128 stands for zero in the data rows.
Each pair is two rows. How far apart are they, by a hidden measure? 0 means very close, and 40 very far. Two or three weighted sums of its numbers give each row a place; it is the straight-line distance between the places.
[142 175 167 131  73 152  71 103 199  73]
[143  99  72 151 132 163 138 143  90 173] ~ 33
[124 127 107  96  48 119  79  81 192  77]
[ 83 118 130  85 137 102  71  13 115 104] ~ 6
[161 131 115 135 119 166 135 186 132 130]
[112 175 183  98  47  82 123 137 204  87] ~ 23
[132  63 166 130  78 116 124 120 170  53]
[122 164 167 118 130  83  95  66 122  64] ~ 9
[ 94 173 123  98 159 111 145  79 112 105]
[136 147  95 141 185 131 125 133 116 174] ~ 12
[ 81 123 139 124 109  95  99 112 151 150]
[194 145 130 169  44 139 114 189 174 151] ~ 12
[117 105  93  96 138 151 157  69  91 133]
[110 102  96 112 120 145 183 216 156 161] ~ 18
[151  72 117 142  98 166 171 213 184 170]
[117 145 133 162 122 122 108 161 183 142] ~ 5
[122 134 148 140  64 108 109 160 167 117]
[ 99 108 114  72 101 200 170 138 142 141] ~ 15
[164 195 188 168  80  81 106 153 159 113]
[165 166 116 126 168 145  54 123 149 120] ~ 24
[110 100  38 121 126 211 163 152 150 145]
[  6   0  87 163 157  51 227  86   0 168] ~ 38
[121 216 224 180 147  13 121 100 131 126]
[ 97 101 108 117 170 154 160  82  66 131] ~ 25
[120 126 139  99  49 122 152 140 141 119]
[168 141 101 131 103 159  96 154 172 121] ~ 13
[ 95  95  72 126 198 141 172 132  76 209]
[142 108  83 147 143 164  89 123 123 127] ~ 8
[162 114 135 153 102 134 145 196 186 152]
[132 119 153 182 124  61 138 137  92 124] ~ 22
[119 110 154 128  79  82 109 115 153 131]
[150 155 123 158 126  92  93  94 109 157] ~ 15
[107 121  97 135 196 141 159 166 142 171]
[ 70  95  90 134 197 121 194 112  59 170] ~ 12
[182 187 170 158 154 110  60 160 158 117]
[ 91 135 192 177 149  65 120 119 150  79] ~ 21
[226 144 160 150  78 123  72 199 190 111]
[ 96 138 118  91 126 129 130  91 175 119] ~ 3
[ 76  84 100 108 108 146 178 124 131 152]
[108 112  95 138 205 147 113 131 128 133] ~ 15
[148  84 139 127 144 115 149 153 102 158]
[ 67 113  94 134 216 133 163  65  21 157] ~ 8
[126  96  86 139  95 120 139 159 165 164]
[114  94 138 173  72  92 199 132 160  85] ~ 17
[103 231  93 112 165 118 103 120 110 154]
[126 181 131  26  94 166  71  65 147 104] ~ 9
[145 116 106 123 106 208 157 157 162 128]
[154  65 139 116 129 120 137 155 142 163] ~ 16
[ 99 139 133 153 132 100 146 147 141 160]
[150 121 117 142  75 151 145 141 146 132] ~ 6
[146 126 146 131  75 142 147 169 165 131]
[ 84 127  58 115 166 150 159 127 126 149] ~ 22
[153 104 144 206 164  82 118 148 159 122]
[105 130 140 154 120  76 116 136 132 143] ~ 10
[152 144 159 177 112  48 109 119 120 102]
[137  84 118  97 184 184 199 145  88 123] ~ 11
[122 104 146 179 154  98 105 143 150 134]
[150 181 178 122 118 103 118 143 160  95] ~ 17
[100  93  89 107 106 177 142 113 133 112]
[118 177 165 130 129  60 100 113 111 100] ~ 7
[104 145  79  98 173 135 113 120 101 179]
[131 146 143 142 172 111 112 142 141 157] ~ 12
[122 137 201 192  97  32 136 166 135 137]
[124 193  74 103 133 158 169 113 106 127] ~ 24
[113  86  43 118  81 216 206 149 160 142]
[105  87 127  91  97 132 166  80  88  97] ~ 14
[120 116 138 133 210 113 101 109 107 121]
[115 107  99 128 227 208 162 115  98 134] ~ 13
[148 151  99 121 123 157 113 161 168 131]
[147  41 168 142 182 151  30  94 156  87] ~ 20
[ 89 123 137  99 158 128 146  96  74 104]
[164 126 126 165 107 148 132 191 154 165] ~ 17
[109  51 119 167 145 126 198 126  90 109]
[134 126 163 147  77  86 150 159 148 148] ~ 27
[180 118 209 227  65  46  93 180 211  85]
[ 84  81 102  97 123 144 162  76 101 137] ~ 21
[143 179 200 128  85  72  12  43 174  92]
[143 255  67 168 138 102 103 124 129 174] ~ 17
[121 115  94 125 232 193 200 140  71 145]
[191 160 191 156  24 106  87 149 165  76] ~ 21
[134 175 132 126 154 155 130 123 152  91]
[104  51 177  82 130 147 152  57  77 100] ~ 9
[112 159 141 125 108 104 102 153 156  97]
[167 164 132 173 195 133 100 122  97 133] ~ 20
[116 165 144 100  61 142 114 100 173  88]
[125 152 116 134 123 157 137 140  95 148] ~ 12
[147 152 122 130 119 153 125 120  89 152]
[101  74  24  30 125 250 174  75  56 175] ~ 17
[128  76 134 218 124  48 175 133  92 145]
[139 184 208 175 107  43  65 121 159  90] ~ 26
[ 63  68  61  42 170 180 188  47  55 175]
[121 114 114  91 126 120 142 179 155 183] ~ 17
[105 157 190  92 153  76 123  86 134 115]
[121  72  28  83  75 241 152 141 131 175] ~ 21
[125 177 123 183 148 108 162 169 143 122]
[102 132 148 138 139  63 112 110 121  99] ~ 15
[119 111 105 136 126 130 125  80 113  86]
[111 124 171  98 100  90 136  73 128  98] ~ 18
[122 118 108 153 203 128  89 129 105 154]
[131 154 133 142  99 108 100 132 125 116] ~ 14
[100 115  94  91 157 166 182 118 110 121]
[ 93 133 170  92 151  91 144  98 130 101] ~ 11
[114 152 149 101 165  74 100 101 110 102]
[119 133 150 140  78  94 166 159 125 167] ~ 22
[ 93 183  85 126 119 107 122 110 113 141]
[143  81 148 142 124 111 151 112 111 136] ~ 3
[ 93 128 105 148 140 100 160 130 118 184]
[164 137 153 123 163 149  82  73 102  80] ~ 8
[100 157 186 185  94  46 151 137 106  96]
[133 148 152 124 119  74  86 101 108 151] ~ 24
[162 166 110  84  55 209  75 179 234 107]
[124 123 110  95  17 122 136 115 186 110] ~ 16
[133 151 138 129  94  89 135 115 105 149]
[105 127 136  67  59  82  96  85 136  96] ~ 11
[123 160 158 111 154 111  88 130 175 116]
[139 117 129 144 164 110 118 136 111 112] ~ 21
[141  72  99 133 199 179 182 161  53 180]
[ 82  37 113  86  98 178 219 151 108 134] ~ 20
[139 185 128 128 116 110 101 110 100 110]
[116  66 138  84 161 146  98  97 121 100] ~ 11
[135 165 192 145 132  63  43  90 139  75]
[101 255 110 140 137  78 105 141 166 146] ~ 19
[ 41  72  95 117  94 102 219  49   8 136]
[113 100  72 123 184 126 140 123  75 176] ~ 14
[124  79  81 145 101 122 120 112  87 187]
[126 155 154 110 204  96  92 112 129 118] ~ 14
[189 181 161 149  59 112  52 163 172 124]
[ 89 170 198  71 110  74 115  93 175 101] ~ 13
[ 52  89  79 104  99 131 169  82 118 140]
[121 140 147 115 135 131 138 135 150  72] ~ 11
[ 99  95 102 108 197 137 171  77  74 137]
[205 120  32 104  58 224  76 155 202 162] ~ 23
[127  85 192 255 163  22 141 170 109  88]
[ 66  77 156  83  92 102 161  95 130  88] ~ 23
[122 103 104  92 106 144 127  78 120  88]
[165 182 166 139  97 137 108 200 199 103] ~ 31
